In the data rows, the value 128 means zero.
Some points, each followed by its number:
[165 145  97 192 108  84 110 107 155 168 104  94 122 113 109 149 145 108
 140 177 172 162 138 133 102 104 124 100 159] 0
[102 121 132 132 145 120 120 105 130 147 132 123 103 137 111 131 105 106
 142 146 125 146 128 137  98 126 121  88 109] 1
[106 119 124 177 161 130  76 120 110 124  90 120 163 153 145 138 102 131
 112 169 117 135 178 138 128 113 143 107 136] 2
[155 140  89 132 148 122  74 135 128 100  93 113 182 125 150 122 114 138
 133 149 110 128 177 120 115  80 155 118 140] 3
[143  91 136 113 130 130 108 145 149 111 135 125 149 109 140 106  93 119
 157  99  94 122 111 126 132 105 127 129 133] 4
[118 113 133 100 128 123 171 115 130 126 166 148  96 101 104 103 124 121
 153  90 165  99  88 132 136  98 114 177 135] 5
[154 138 125 111  96 119 233  96 184 122 194 196  52  20  43  79 170 125
 148  73 205 136  53  98 134 127  84 160 138] 6
[145 115 101 130 108 123  93 149 140 152  95  83 145 128 174 162 154 143
 149 120 110 135 147 134 129 148 137 102 128] 7
[125  83 128  81 116 116 136 122 101  57 158 143 116  97 133 124  91 146
 116  95 117 117 128 116 135 110 127 113  99] 8
[121 155 160 124 107 128 181 142 152 114 163 149  76  92  93  86 175 128
 132 107 152 139  97  84 141 134 103 146 127] 9
[145 154  83 101 145 136 145 130 138  67 119 149 136  89 111  99 138 136
 133 136 142 126 136 107 123  82 146 147 120] 10
[101 112 153 112 131 116 144 102  95 136 141 144 135 137 128 131 125 112
 149 110 136 110 108 144 134 152 136 106 142] 11
[120 120 123 176 160 107 124 138 137 143 133 126 118 137 100 165  95 132
 143 174 146 133 119 164 108 117 128 115 111] 12
[130 139 145 103 100 145 172 113 138 126 157 152  92 116  81  99 171 134
 103 120 163 101 106  93 141 146 109 151 129] 13
[157 164 114 122  90 137 119 144 132 137 120 131 138 154 146 144 169 131
 128 110 137 136 133  98 121 175 141 122 145] 14
[136  99 153 151 149  92 115 131 103 133 125 125 139 133 133 153 117 137
 124 145 108 123 137 142 135 106 113 137 111] 15
[171 139  79 138 113 110  89 134 126 141  89  98 146 124 145 143 143 119
 143 137 128 129 140 111 133 136 148 128 153] 16
[ 91 133 148 146 129  90 161 104 139 177 141 158  98 133 114 172 160 122
 145 133 147 144  86 172  97 179 103 103 137] 17
[132 119 122 135 148 110 139 137 120 101 148 136 136 106 129 128 117 105
 129 152 147 145 114 150 124  99 117 103 137] 18
[119 134  98 155 134 109 112 147 122 134 146 113 147 115 128 150 112 107
 142 153 151 144 119 148 110 147 141  97 126] 19
[110  67 112 145 112 104 122 149 103 147 106  92 135 134 130 117  77 104
 137 130 115 133 137 171 136  88 146 112 145] 20
[105 107 132  82 145 119 173 132 124 114 188 163 114 133 109 120  95 125
 122  79 104 130 112 125 132  96 119 159 120] 21
[143  98 122 162 130 120 108 141 117 126 131 118 155 117 152 158 121 118
 129  99 134 132 143 148 120 135 117  96 124] 22
[154 197 111 147  84 152 121 143 148 127 103 124 123 137 113 148 182 126
 138 134 135 150 116 100 113 188 128 127 136] 23
[122 155 188 132 123 135 181  93 136 142 153 153  96 131 106  95 145 147
  90 124 129  86 118  86 132 167 110 175 142] 24
[114 138 132 112  97 109 154 160 135 119 150 127 121 134 109 155 127 142
 150 104 117 129 113 125 146 138  97 143  97] 25
[179 121 135 152  94 121 174 125 171 158 145 134  86  94  81 149 162 124
 159 160 184 136  88 131 125 150 105 142 104] 26
[168 153  93 162 118 118  60 153 141  87  90 108 176 151 149 135 135 163
 123 222 128 131 202  81 124 112 141 123 165] 27
[ 98 111 150 116 195 130 115 115  78 107 164 129 148 177 144 109  87 136
  99 138 101 112 143 142 104  95 130 116 102] 28
[155 147 106 148 130 122 109 148 143 122 120 120 153 106 143 148 138 128
 139 155 129 140 133 128 139 141 138 133 155] 29
[135 134 104 159 100 130  91 158 117 113 101  77 140 122 153 149 118 123
 146 134 114 143 151 129 141 103 145 106 155] 30
[113  94 133 139 151 134 140 137 115 146 112 137 143 145 123 156 141 122
 153 164 119 122 131 165 104 135 137 105 108] 31
[113 172 109 109 134 128 147 133 118 117 149 156 124 146  96 115 108 115
 137 133 130 134 141 106 143 118 122 112 153] 32
[130 126 107 178 158 103  91 129 138 195 100 103 131 174 138 188 141 103
 126 125 130 137 110 155 137 174 115 128 127] 33
[150 108  48 118 131 150  79 169 136  50 107 132 198 105 169 112 117 152
 136 151 118 136 172 103 101  58 168 118 147] 34
[132 108 125 139 148 113 100 119 154 152 133 108 132 128 123 140 117 120
 144 141 118 128 125 144  99 114 108 122 127] 35
[143 130  73 148 144 136 100 131 121 122  96 115 157 130 125 133 125 140
 145 133 151 124 167 124 139 101 148 139 145] 36
[ 99 109 124  83 154 106 145 161 119 119 176 157 140 145  97 144  58 111
 115  94 123 168 112 152 131 100 127 109 114] 37
[143 142 156 124 135 173 167 122 152  87 180 158 133  90 145 103 175 171
  87  99 140 116 111  83 108 142 118 163  65] 38
[129  98 116 125 146 126 137 147 133 108 160 146 132 103  95  96 113 117
 141 109 144 124 135 134 128 113 125 144 119] 39
[103 106 144  88 122 144 160 149 135 160 120 170 158 174 167 199 171 146
 165  92  88 120 104 161 101 188 120 124  98] 40
[108 105 100 142 138 121  94 131 126 115  98 137 138 150 129 127 128 124
 127 151 128 154 145 157 114 107 136  89 149] 41
Which three points above are nearest to each new point, looking only along the 5 directions in which the numbered points spread most? Their numbers follow each, nearest first.
[130  79 113 164 138  96 124 132 133 143 130 113 148 129 127 139  94 111
 148 137 139 143 139 149 123  78 118 118 139] 20 35 18
[140 109 121 109 139  76 198 148 172 112 132 125 118 130 100 112 163 119
  96 103 178  82  98 102 127 130 123  96 157] 5 9 32
[167 134  75 123 119 142  96 139 136  87  96 113 163 122 123 113 137 162
 152 159 130 115 171  91 114 114 149 147 127] 36 3 29
[ 74 130 165 133 129 141 119 117 145 162 140 141 151 176 121 200 127 111
 138 138 115  84 140 126 155 151 117 148 127] 31 11 15
[120  83 159  68 102 107 172 116 101 114 150 146 125  92 119 131  96 141
 141 120 116 117 107 137 132 131 130 140 119] 21 8 25
[124  80 115 169 150  77  96 150 144 141 143  94 134 125 117 144  73 123
 140 148 137 165 132 163 112  91 127 103 140] 20 12 41
[ 90 150 162 131 140 136 102 106 108 153 139 141 114 178 125 124 124 102
  93 141 113 143 118 149 122 190 131  97 133] 31 11 15
[123 101 105 134  99 113 114 148 123 153  88 119 130 121 151 163 147 136
 163 115 154 141 109 150 114 124 146 131 149] 22 19 7
[140 128 140 118 115 151 112 135 130 127 129 122 144 143 142 125 134 130
 115  83 103 123 130 111 144 143 128 146 102] 25 14 11
[108 132 111 150 136 139  66 153 115 150 103  82 147 164 159 162 141 106
 138 137 130 140 120 159 111 168 123  83 114] 33 7 31
[108 111 105 117 135 135  94 158 122 132 127 118 142 155 152 140  89 119
 146 101  98 116 138 151 135 127 140 122 124] 22 4 15
[115 153 150  91 111 161 156 115 138  91 170 151 116 123 132  82 141 134
  88 102 128 139 102  88 113 134 121 132 141] 38 13 9
[ 93 107 117 138 148 106 117 139 107  86 146  84 128 144 144 135  79 111
 128 101 135 135 102 139 117 100 128  96 116] 20 15 18
[ 92  64 139  97 149 112 106 131  98 132 128 107 119 134 143 149  85 102
 104 110 148 112 118 171 166  78 133 137 118] 37 20 15
[127 153 157 104 120 135 185 120 124  91 167 180  97 127 115 100 134 153
  95 120 129 121 119  96 130 152 122 165  95] 38 24 13
[147 144 102 124 133 156 102 166 128 105 108 116 151 109 136 146 174 138
 132 135 126 154 127  99 130 126 136 105 117] 29 16 14
[125 135 130 112 119 137 108 132 100 140 124 136 128 156 141 119 129 118
 115 133 133 126 129 125 134 133 133  97 132] 15 31 35
[127 129 106 112 118 134 172 153 100  88 151 129 118 117 137 110 138 133
 125 113 114 137 111 124 156 120 121 150 139] 39 32 25
[147 148 112 138  75 113 140 138 122 169 125 107 105 123 149 137 143 114
 148  88 129 135  95 130 163 157 111 129 142] 25 14 23
[133 136 130 107 126 130 178 119 114 142 156 151  96 109 131  95 142 131
 128 119 128  85 107 110 146 116 123 169 139] 13 5 32
[ 94 127 152 128 145 144 105 100 123 116 123 150 134 163 115 130 125 126
  98 171 125 124 145 131 117 126 130 131 127] 15 32 1
[197 155  94 175 121 152  86 148 147  85  94 102 164  63 138 109 171 165
 136 173 149 152 175  90 102  91 144 149 156] 27 36 16
[110 106 147 107 130 157 156 120 141 113 132 145 105 111 132 130 152 133
 125 122 121 121 111 127 140 124  90 145 125] 25 32 11
[130 133 126 104 114 120 165 130 146 125 142 164 105 106 132 119 147 138
 112 114 133 112  99 135 141 133 119 147 117] 25 5 13
[112 134 149 103 139 175 131 126 115  90 150 117 117  92 139  69 146 145
  91  96 120 114 136  79 120 116 140 136 117] 38 10 32
[ 79 101 133 102 131 121 144 105 109 108 111 148 123 156 120 149 112 123
 121 181 130 113 157 135 136 136 130 103 123] 15 1 31
[107 155 178  87 100 171 182 101 122 135 149 160 104 118 117  77 167 147
  99 105 110  91 114  96 152 149 114 165 133] 38 24 13
[157  88 130 140 143 115 114 137 138 140 138 118 114 122 112 128  78 125
 117  99 146 129 159 161 132  81 128 136 128] 18 20 35
